First come named turns, each shown by rows before and after it. For each pair of rows after them, which turns, in which order, take the first row to the second? The first pair is done for you.
zub (before -> after):
[  4 -14 -37   7  21  23   3  29  -9  23   1  24   3   1 -17  -1]  ->  [ 11  -9 -39   5  19  30  -7  29  -9  16   1  22  -2  -5 -12  11]
[  8  -2  -3  14   7  20  19   9 -29   6  17  11 -15  -2 -17   6]  ->  [  7  -3  -3  16   7  19  17   9 -30   8  17   9 -14   0 -19   6]
[ -9 -13   7 -10  -6 -11 -11 -10  12 -17 -11   7  15   8  -9 -15]  ->  [ -9 -13   5  -7  -5  -9 -21 -10  12 -11 -10   1  17   9 -11 -13]
Gefi (before -> after):
[  1  12  14   2 -17  10  13  12  13 -22  -6  13 -16 -19  12   9]  ->  [ -7   9  16   1 -17  -2  18  10  23 -21 -11  13  -2 -13  13  -8]
[  5   0 -12 -10   2   8   8   2   3  -3  -2  12   1  -7   3  -6]  ->  [  7   3 -10  -9   0   8  11   0  -1  -3   0  12  -2  -6   3  -2]
[  5  -1   1  -6 -14 -14   2   3  -2 -12 -12  -2  -2  -9  16  -3]  ->  [  5  -1  -5  -7 -11 -10  -2   8   0 -11 -13  -2   2 -10  16  -5]
[  8   9  10  -4 -15  -4 -18 -16  -5  -9   0 -15 -13   0  12  21]  ->  [ -5   4  15  -8 -17 -23  -5 -23   7  -8  -5 -16  -1   7  12   1]
Babus (before -> after):
[ 14   3   9 -12 -10   3 -34  -2   5  -5  -5  11 -39  10  -5   8]  ->  [ 13  -1 -13  -5   4  19 -17  17   3   5  -4  29 -30  11 -16 -12]
[ 16   2 -13  -8  -8  11  11  13  19 -23  -9  16   3 -15  14  -6]  ->  [ 19   4   1 -10 -16   2   2   3  15 -29  -5   6  -8 -16  21  10]
[  3  -4  -1 -15 -16  -5 -10   7  14   0  -1   1  21  11   3 -13]  ->  [ 13  -2  14 -12 -21  -3  -8  -3 -10  -1  13  -1  -3   9   1  15]
[  4   8  20 -17 -13  -1 -22  -7 -16 -20 -14 -18 -26 -17  22  32]  ->  [  3  -3 -22   1  14  38  15  32 -28   1 -10  20 -15 -15  -4   6]
Now pairs of rows:
Each pair is two turns apart.
[ 15   1 -12  -1   1  26   5  27  -5   3   4   7 -13 -20 -16   4]  ->  [  4  -6 -11   2   3  16  22  25  -3   9   4  12  -4 -15 -23 -10]  zub zub
[  0  12  -1   8  13  -3  11  -1 -17   8  12  12 -15   6  -1  22]  ->  [ -2  10   0  10  14  -5  13   0 -19  14  12  10 -11  11  -4  17]  zub zub
[ -1  -3  -7  11  15   2  28  12 -12   9  -2   8 -10  -7 -10   7]  ->  [-13  -1   7  -3   5 -26  12  -4  15   0 -15 -11   8  -3   6  -8]  Gefi Babus
[ 13   9   1  13  -2  33  14  13  -2   5   4   1 -20  11 -12   8]  ->  [ 18  17  -2   8  -6  36  -4  15  11  -6  -4  -6 -19   4  -2   9]  Babus Gefi
[ 13   0  -3   5   6  19  18   0 -29   5  10  18 -21   1 -11  22]  ->  [  4   8  20 -14 -12 -19 -15 -27   6 -15  -6 -17  -8   2  13  18]  Babus Babus
[  1   3  13   5  -3 -23   9   3 -25  12   9  -2 -18   0 -13  14]  ->  [  0   2 -16   9  10  -5 -17  24 -11  23  -5  -9   3   0 -14  -8]  Babus zub
[ -2  -2  -1   1  -2  -2 -23   4 -21  25   0 -22  -6   6  -7   5]  ->  [-11  -4   8  -3  -6 -20  -8  -4 -15  26  -3 -21   0  10  -9  -5]  Gefi Gefi
[ 10  11 -18 -13  -2   6 -31   5  25 -26 -15  -5   2  -8  22   1]  ->  [  0   2  21 -12 -11 -25  24 -23  -4 -22   6   8 -20   2  12  13]  Babus Gefi
[-17  -6  11  -1 -11 -28  -3 -16  10   7  -6 -14   5  12   8 -23]  ->  [ -1  -7  17   9  -9  -9   3 -12 -28  15  12  -7 -24  10  -2  12]  Babus zub
[ 12  10  16   5  -9  -1 -38 -13  -7 -11  -1 -18 -22  -7  16  38]  ->  [-15   4  11  -8 -11 -31  13 -16  33 -25 -17   7  15  -4  21 -15]  zub Gefi
[-18  -5  11  -7  -1 -21 -11 -10  10  10  -8 -21  19   5   4 -27]  ->  [  3   0  29  -2  -4  -5  -1 -15 -28   6  15 -14 -20  -3  -2  21]  Babus zub
[ -8 -16  12   2   2  -6  22   8   3   5   6  14   6   1   9 -14]  ->  [  0  -7  17  -5  -7  -8 -19  -1  13  -3   0 -10   3  -3  23   2]  Gefi Babus
[  7   1 -15   4  14  21   5  -6 -26  18   7   5 -13   9  -9   1]  ->  [ -1  -1   5  -4   4  -2  29 -22 -18   8   6   9 -12  11  -5  -3]  zub Gefi
[ 19  18 -16  10   1  30 -28  10  12   5   2 -10   2 -14   8  14]  ->  [  4   9  24   7 -11 -11  39 -19  -3   5  20   7 -11  -6  -3  13]  Gefi zub
[ -7  -7   7   4 -12 -12   7   0  -8  -6   2   5  -1   3  -6 -16]  ->  [  5  -2  -6   8  -6  10 -13  11 -14  -3   2   4  -8  -4  -4  -3]  Gefi Gefi
[ 11  -7 -12  -2  -7  17 -16   6  24   0   4  -7  10 -10   9   8]  ->  [ -1 -11  15  -7 -17 -12  17 -13  21  -4  12  -4   6  -3   7   8]  Gefi Gefi
[  7   9 -15  16   4  27 -17  12 -12  11  -4  -2 -11  -2  -7  10]  ->  [  2   9  -9   7  -2  15  29   5  -2  -8  -5  24 -12  -8  -6   2]  zub zub
[  4   0 -21   8   5   5  -3  18  -7   3  -6  12  10   2   0  -2]  ->  [  2   5  -3  -5  -9 -15  -8   0   8 -16 -13   2   9  -3  15   4]  Babus zub
[  9   4 -12  -2   1  17  -6   2  20  -2  -5  13  -4   6   9  -2]  ->  [  4   2   3  -7  -5   2  10 -10  23 -10  -5  14  -6   6  12  -1]  Babus zub
[  8  -4  16   9  -8  10 -10 -13  21 -24   2  -3   1  -9  21  17]  ->  [ -1 -12  17  14  -2   7  33 -11   8 -14  10  19   2   0   6   5]  Babus Gefi
[-13  12 -24   2   7  -6   8  14  20  -4 -20   8  27  -1 -13 -28]  ->  [  2  20 -27   1   5  10 -28  18  16  -6 -19  -7  19  -6  -6  -7]  zub zub
[ 18   4  18 -29   6 -26  25  -7   9 -35  -4  18 -29   1  12  13]  ->  [ -6  -9  -6 -20  22 -34  -1   7  29  -1 -19  -4  15  21   1 -35]  Gefi zub
[ -5   6  -5  -3  -1  -8 -19  -4  10  11  -5  -5   7   7   0   7]  ->  [  5   8  -2  -3  -4   2  -3  -3  -3   5   3   8 -10   2  -2  25]  Babus zub
[  1   6 -10 -10  -5   0  15   0  23  -3 -16  13  12  -6  11 -20]  ->  [ 16  14  -8 -10 -10  11 -12  -3  14 -10 -13   2  -4 -14  18   8]  Gefi Babus
[  0   8  12 -10 -10 -11  -3  -1  11 -19  -3   4  -5  -5  10   1]  ->  [-3 -2  5  3  2 -2 22  8 -9  1  8 18 -8  4 -7 -6]  Babus zub
[ -1  -4 -23  -3 -17  -3 -18   8   5  10 -15   9  18  -3   0 -11]  ->  [ 10   2  -7  -5 -25  -1 -26  -4  -7  -1  -6   4  -5  -9   6  18]  zub Babus
[  2   2  17   0  -5  -6  14  -8  -6 -14  14   3  -7  -2  -5  11]  ->  [ -6  -6  -5   9  10   3   6  10  -3   9   8   1  11   7 -15 -15]  Babus zub
[-11  -7  23  -8 -10 -18   7 -16  -7  -2   0   1  -5   1   0   5]  ->  [-10 -14   3   6   6   4   2   3 -21  22   3   4   1   9 -15  -4]  Babus zub
[  3   5   1 -10 -14 -15  10   3   7   5  -6   0  11  -8   3   5]  ->  [  7   6 -10  -5  -6  -4  -6  12   4  15  -7  -7  14  -6  -1   4]  zub Gefi
[  8   3   4 -10 -13 -14  11 -14   3 -35   3  24 -16  -8  12  -8]  ->  [ -8 -11  -6   3   2 -12  25  -2 -10  -1   8  26  -2   9 -11 -33]  Babus zub
[ 12  -1  21  -3  -9 -12  35 -20 -14 -17   7   7 -18 -12   2  24]  ->  [ 11  -2 -31   3  12  19 -23  17  17  -3 -19  -6  23 -12   6 -13]  Gefi Gefi
[  5   9  15 -11 -14 -21 -24  -5  22  -2  -2  -8  14  15   8   3]  ->  [ 12  12   6 -10 -11  -8 -31   3  22  -8  -4  -5  12   9   9   8]  zub Gefi
[ 18   3  -1  -6  -7  -3  11  -9   9 -17   6   3  -9  -8   9  -4]  ->  [ 19   4   0  -3  -6  -2  12 -11   2 -13  10   4 -13  -7   6   0]  Gefi Babus
[-11 -16 -14   8  15  -4   3  23 -14  35   6  -2  23  16 -11 -24]  ->  [  1 -13   8   9   6  -3  19   7 -43  24  24   6 -10  10 -13  13]  Gefi Gefi
[ 11 -26   5  -8  -4  27   5   9  -8  18  18  12 -17  -7 -11   6]  ->  [ 17 -19  -3 -13  -7  32 -19  13   9   7   7   5 -10 -14   0   7]  Babus Gefi
[-13  -9  -9   2   5  -3  21   6  11   9  -8   4  13   6   0 -24]  ->  [  0   2  -6  -5  -4   2 -24   0  18  -6 -14 -18   6  -3  17  -1]  Gefi Babus
[ 11 -11 -12  -3   9 -14   4   6   4 -18 -11  -3   7  -9   8 -17]  ->  [ 20  -9  -2  -2   5 -12  10   1 -12 -23  -1   1 -11 -13   8   5]  Gefi Gefi
[ -9   2  15   6  -1 -24 -28 -22 -16  30   2 -22   5  25   2  -3]  ->  [ -1   0  -3  17  10   3 -24  -3 -33  40   8 -11  -3  23  -8   4]  Gefi Babus
[ -7  -7   1   7  15  -9 -13   0  -3  12 -11 -12  10  12  -5  -3]  ->  [  8  -2  -6  10  17  12 -16   9 -11   5 -10  -5  -3   2  -2  14]  zub Babus
[-10  -4  11   8  -3 -12 -24 -13   2   6  -9 -17   6   8   3  -3]  ->  [-13  -8  13  14   2 -11   6 -11 -16  16   2  -2  -3  12  -9  -3]  Babus Gefi
[ -3  -4  15   8 -16 -22 -20  16  24   7  -2 -10   2  10  -2 -16]  ->  [ 12   0   3  18  -9   9 -27  30   2  10   6  -3 -14   6  -6   6]  Gefi Babus
[ -1   4 -11 -12   0  12  15  10  -1  -7   3  16  -6 -13  -2  10]  ->  [  2   6   0 -18  -8   1   4  -1   3 -14   2   4  -9 -14   6  17]  Babus Babus
[  6   2  12   0  -2  -7  17  -5  -9  -2   7   6 -11   4  -2   8]  ->  [ -2  -1   1   3   5  -8 -11   3   3  13  -5 -10  10  12  -3 -13]  Gefi zub
[-12   2   1  -3 -11  10  -2   2   3 -11 -25 -13   6   8   0  -8]  ->  [ -9  -1  -6   3  -4  22  10  10  -9  -3 -17  -2  -1   8  -8  -5]  Babus Babus
[  4  -2   5  -3  -1   2   2  -1 -12  -3   9   7 -16  -2   1  13]  ->  [ -9  -6  -7  -5   5  -5  12   6   7  -2  -1  12   7   1  -1 -15]  zub Babus
[-23 -15 -15   4  10  -6   0   9  -9  33   3 -11  16  15 -19 -26]  ->  [-10 -12   4   8   3  -4   1  -3 -35  30  20 -13 -12  13 -20   8]  Babus Babus
[-12 -12 -22   8   3  13  21   0 -12   7   5   5   9   8   1   2]  ->  [-15  -9 -15   2  -5   0 -10  -8   4   3  -4 -19  19   9  13   1]  zub Babus
[  3   1   5  -2   7  -9 -39  -7   8   1  -9 -26   5   1   9   4]  ->  [ -3  -8  23   5   5 -18  17 -14 -22  10  12  -4 -13   9  -8  10]  Babus Gefi
[ -7   5   8   5   7  -6 -52 -15 -12  28   8 -35   2   9  -1  -2]  ->  [  7  22  18 -19 -13  -8  11 -25   8 -38   5  15 -17 -21  21  17]  zub zub
[ -8   3 -14  -2   5   7 -30  10  25  -2 -11 -10  11  -8   6 -10]  ->  [  2   8  12  -8  -8   0   7  -7   5 -23   5   9 -21 -17   8  23]  Babus zub
[-10 -12  -9   8  10 -23  17   6  -8  19  -1  -6  19  19 -20 -18]  ->  [ -1  -8   5  11   7 -21  18  -2 -28  19  11  -8  -3  17 -25   9]  Babus Babus
[ -3   2 -22  -4   8   7  17  15  17 -10  -8  21  17  -9   2 -15]  ->  [ -2  10   2 -15  -8 -15 -14  -6  26 -22 -12  -8  10 -10  18   2]  Babus Gefi
[  6 -12  -6 -10   9  -8   4   2   5  -2  -9  -4  26   5 -13 -14]  ->  [ 21  -5 -11 -10   8  13   0  10  -2 -15  -5   5   7  -9  -9   8]  Gefi zub
[ 15  -2 -12   2 -14   3  -8  11 -21  10   7  -4  -6  -7   3  12]  ->  [ 10  -4  -7   1 -17  -4  24   8 -17   1   8  13  -3  -9   2   2]  zub zub
[-10   0   2   3   2  -4  -2   2   0   7   2  -5   8   6  -6  -6]  ->  [-9  1  3  6  3  1  0  3 -7  8  5 -4  3  4 -7 -1]  Babus Babus
[-14   1 -13   0   2  -1 -32   4  25  13 -23 -22  28  12  15 -23]  ->  [-15   0  36   0 -15 -28  -3 -31  -7  12   1 -27  -4  18   9   8]  Babus Gefi
[ -7 -21   8  14  -3  -5   7  -9   0   0  -7 -18  17   5 -15 -17]  ->  [  3 -14  17  13  -8  -1  -6 -16 -12  -4   1 -26   0   0 -13   8]  Babus zub
[  0  -9 -13  10   8  11 -13  18 -19  18  -1  -9   1   5  -3  -3]  ->  [-10 -11 -15   5   7  -2   1  15  -3  12  -8  -4  17   6  -1 -23]  Gefi Babus
[-14 -10  -2   1   9 -12  16   0   5  16   4   0  22  12 -12 -27]  ->  [  0  -4   6   4   5  -3 -31  -5  -9  20   9 -28   3  10  -5   5]  zub Babus
[  0   5  -1   1  -2   5  14  -2  -5  -8 -12   7 -10  -1  13  14]  ->  [-13  -2  -4   8   6  -3  15  -1 -11  12 -10  -2   2  12   3  -2]  zub zub
[ -9  -5   0  -2   4 -21   5 -11   7  -6  -4   0  24  13  -8 -17]  ->  [ -2  -6  -5   9  12  -3  21  -3 -17   3   8  14   9  12 -21  -5]  Babus Babus
[ 16  -6   2 -23 -14 -11  -5   1   9 -14 -14  10   6   0   0  10]  ->  [ 13 -12  10 -19 -13 -16  11  -4  -5  -8  -5  15  -3   4  -8  15]  zub Babus
[  0  -1 -13  -4   2   6 -21   5  11   1  -6  -7   9  -1   6  -6]  ->  [  0   2  -9 -11  -3   2   5   1  17 -13  -5   9   7  -7  10  -6]  zub zub
[ 19  -4  11  -2  -9   4 -12  -7 -25  16   6 -23  -8  30  -3  22]  ->  [ 26  -1 -19   1   3  33 -18  19 -13  10  -4  -8   3  19  -2  11]  Babus zub
[ 11  19 -10  -9 -23 -16  14 -24   8 -38 -15  21  -5 -16  10  15]  ->  [  6  15 -28  -7 -14  -8  21  -9  17 -32 -22  34  10 -16   5  -4]  Babus Babus
[ -4  13 -12  -6   5  18 -14  18   9   1 -11  -1   7  -8   9 -10]  ->  [  1  17   6 -14  -7   9 -12   3   6 -14  -7  -5  -8 -13  16  11]  zub Babus
[ 13  23  13   6   4 -12  26  -7   6   2 -19  23 -16 -13   9   8]  ->  [ 15  23 -11   8  13   5  -3  11  19   7 -30  17  -1 -13  10  -7]  Gefi Gefi
[  0   6  16  -4  -1   7   2  -3 -14   3   2  -5 -16  -1  -1  20]  ->  [ -9   0  -3  -4   7   9  22  10   4   5  -7  11   7   0  -5 -11]  zub Babus
[ -1   2 -22 -13  -7  10  -9  18  11   4 -15   3  19  -1   3 -20]  ->  [  3   3  13 -16 -21  -6  27  -4 -14  -6   4  12 -15  -1   1  10]  Gefi Gefi
[ -6  -4  16   7   3   0 -13  -2  -7  15  -3 -23 -16  11  11   9]  ->  [  2  -2  -1  10   8  23 -10  13  -9  11  -3  -9 -19   3   9  12]  Babus zub
[ -2   7  18 -26 -13 -24 -24 -11  29 -37 -11 -12  11   9   4  -1]  ->  [-15  -8  26 -12  -2 -31  37  -9  -1 -14   8  14   5  23 -22 -14]  Babus Gefi
[-6 -9  5  2  9  2 -9  3 -7 12  8 -6  3 13 -4  9]  ->  [-6 -6 17 -5  1 -7  4 -7 -2 -1  7 -2 -1 10  3 13]  zub Gefi
[ 31  10  10  -3   3   3  10   5  13 -26 -13   5 -18 -16  14  27]  ->  [ 13   3  -4  -7   8  -8   6  12  39 -19 -29   0  12  -9  15 -14]  Gefi Gefi
[  0  -8 -16   1  17   9   8  15   6 -10   1  23   7 -13 -13  -9]  ->  [ -4  -2  -6  -9   7 -10  -7   2  25 -23  -8   9  14 -14   1 -10]  Gefi Babus
[-14   3  -8 -14  -1  -2 -10  -8  17  -3 -17 -12  15   8   3 -18]  ->  [ -3   6  15 -11  -8   1  14 -21 -12 -11   2  -3 -17   3  -1  17]  Babus zub
[ -9  10  11 -10  -7 -13 -21  -8  19 -30   1 -15  10  11  16  15]  ->  [ -6  11  10  -7  -7  -6 -25  -6  16 -31   4 -15   4  10  16  22]  Gefi Gefi
[  8  17   5 -15   6 -13 -13   9  39 -14  -9   7  21  -4  26  -6]  ->  [ 11  17   8 -14   5  -9  21   8  29 -22  -3  28  10  -7  21   1]  Gefi zub
[ 23  -8  26 -13 -23 -22   0 -37  -8 -21  -3  -3 -22 -11  13  27]  ->  [ 19  -9 -21 -11  -5   1 -48  -3  23  -8 -28 -16  17 -12  17 -13]  Gefi Gefi
[ -2  -5  36   7  -4 -26   7 -26 -25   2  12 -27 -25  12  -4  21]  ->  [  1  -5 -18  13  15   9 -50  12   3  14 -12 -39  10   9   1 -11]  Gefi Gefi
[ 20   4   2  -3  -3  14   9  11  -5 -21   2  26 -13 -20   6  20]  ->  [ 16   8   8 -12 -11  -5 -10  -1  16 -32  -8  11  -1 -19  18  14]  Babus Babus
[-15   3 -14  -7   9 -14  16   3  34   3  -6  15  18   4  -1 -18]  ->  [-14   7   1 -11   0 -28 -10 -12  36  -3  -8  -9  14   5   8  -6]  Babus Gefi
[-14 -13 -12  -7   6 -27  13  13  17 -15 -14  18  10  -5  -4 -11]  ->  [ -7 -12 -18   2  13 -15 -36  18   7   4 -16  -9  10   1  -4  -1]  zub zub
[  9   6   1  -9  -4   1 -25  -6   7  -8  -3 -13  -1  -2   9   8]  ->  [  4   3 -18  -3   6  14 -14  10  12  -1  -7   1  11  -1   0 -11]  Babus Babus
[ 10   4  -7  -9   0   9 -15  -1   8 -15 -17  -5  -5 -15  10   7]  ->  [  3  -2  11  -6  -4  -6  20 -14  -7 -13  -5   7 -15 -10   2  10]  Babus Gefi
[ -1   4  -5  -6   4   5  12  -1  14 -17 -11  13   7  -8   2  -8]  ->  [ -7  -4  -7   2  12   4 -11   2   8   8 -11  -5  16   7  -6 -16]  zub zub
[-15   0 -13   6  -1  -5   3  10   3  12  -5  17  16   8 -10 -12]  ->  [  1   8 -15   3  -4  10 -25  13   3  -1  -6   7   4  -2   1  11]  zub zub
[  3  19   2   0  -5   3 -27  -6  15   0  -8 -11  19   3   8   2]  ->  [ -1  14  24   3  -9 -11  15 -19  -9   7   9   2   3   9  -6  13]  Babus Gefi
[  4   1  -4   4  -1  18 -53   3 -13  18  -5 -25   9  13   0  24]  ->  [  5   8   8 -16 -18   3  36  -7   9 -33  -6  32   1  -7  10  22]  zub zub
[  1   0 -19 -10  -3  -2 -17   3  31 -11 -19  -6  21  -8  13 -14]  ->  [ -3  -2 -19 -11  -5  -4  -4   2  34 -12 -18  -1  21  -7  12 -19]  zub zub
[-10  -3   9  -7   2  -9 -26 -14  12   7  -4 -19   8  -1   8  -9]  ->  [ -3   4  11 -16  -6  -8  -8 -16  20 -17  -4  -2  -1 -13  17   0]  zub zub
[  2   2 -18 -10  16   9  31   4   9  -5   6  24  -2  -1  -8 -19]  ->  [  7  13 -17 -18   6   2 -18  -5  29 -19  -8  -5   3  -5  12 -12]  Babus Gefi
[ -3   3  14  -3  -9 -15   3 -10 -11  -4   7 -13  -3   1   0   3]  ->  [ -1   1   8   3  -4  -7   1  -6 -22   3  11 -13  -9   2  -5   7]  Gefi Babus
[-19 -18 -12   3   3   0 -21  11   0  11 -11 -21   8  -9 -15 -13]  ->  [ -4  -5  -9 -12 -10   7  -7   7   8 -27 -12   0  -7 -30   1  11]  zub zub
[ -5  -5 -15   6   7   9  -1  11   2  15   0   8   7   5  -4 -11]  ->  [ -2   5   4  -6 -10  -8 -15 -10  14  -8  -5  -6   0  -1  13   5]  Babus zub
[ -1   2   0   9   2  -1  -5   2   9  21  -4 -14  20   6 -10 -12]  ->  [ 16  14   1  -2 -10  12  -8  -1  16 -10  -6  -3   4 -13   5  15]  zub zub
[  4   7  -5  -2   3   4 -30  -5  12  -6  -7  -8  -7  -8  16  14]  ->  [  4  -2 -15   7  14  18  15   7  -8   7   5  23 -13  -7  -2   8]  Gefi Babus
[  5   3   1  -4  -5  10  23   0  -1 -18   2  19  -7 -10  -2   7]  ->  [  2   5  10 -10 -12  -1  12 -11   9 -25  -3   7  -5 -11   6  10]  Babus Babus
[ -2  -6  32  -4 -15 -18  -2 -27 -38  -4   2 -11 -16   9  -2  15]  ->  [ -4 -17 -16  11  11  16  17  13 -36  16  -3  20   5   9 -19 -20]  Babus Gefi
[ -9 -18   6 -15   9 -15   2   5   5 -20   0 -13   8   3   4  -8]  ->  [ -6 -17   4 -11   9  -8 -16   7   3 -18   1 -22   7   2   4  -2]  zub zub
[  0  -3  13   9   2   1 -29  -7  -6   8  11 -20   0  -1   6   8]  ->  [ 10   0  -2  12   6  24 -13   7 -11  -1  13   4  -7 -12   3  14]  Babus zub
[  6  12  -5   4   4   2 -14  -5  19   5  -5  -5   7   3  -2  -7]  ->  [12 16  2  3 -1  5 -8 -9 12 -6 -1  1 -7 -3  2 11]  zub Gefi
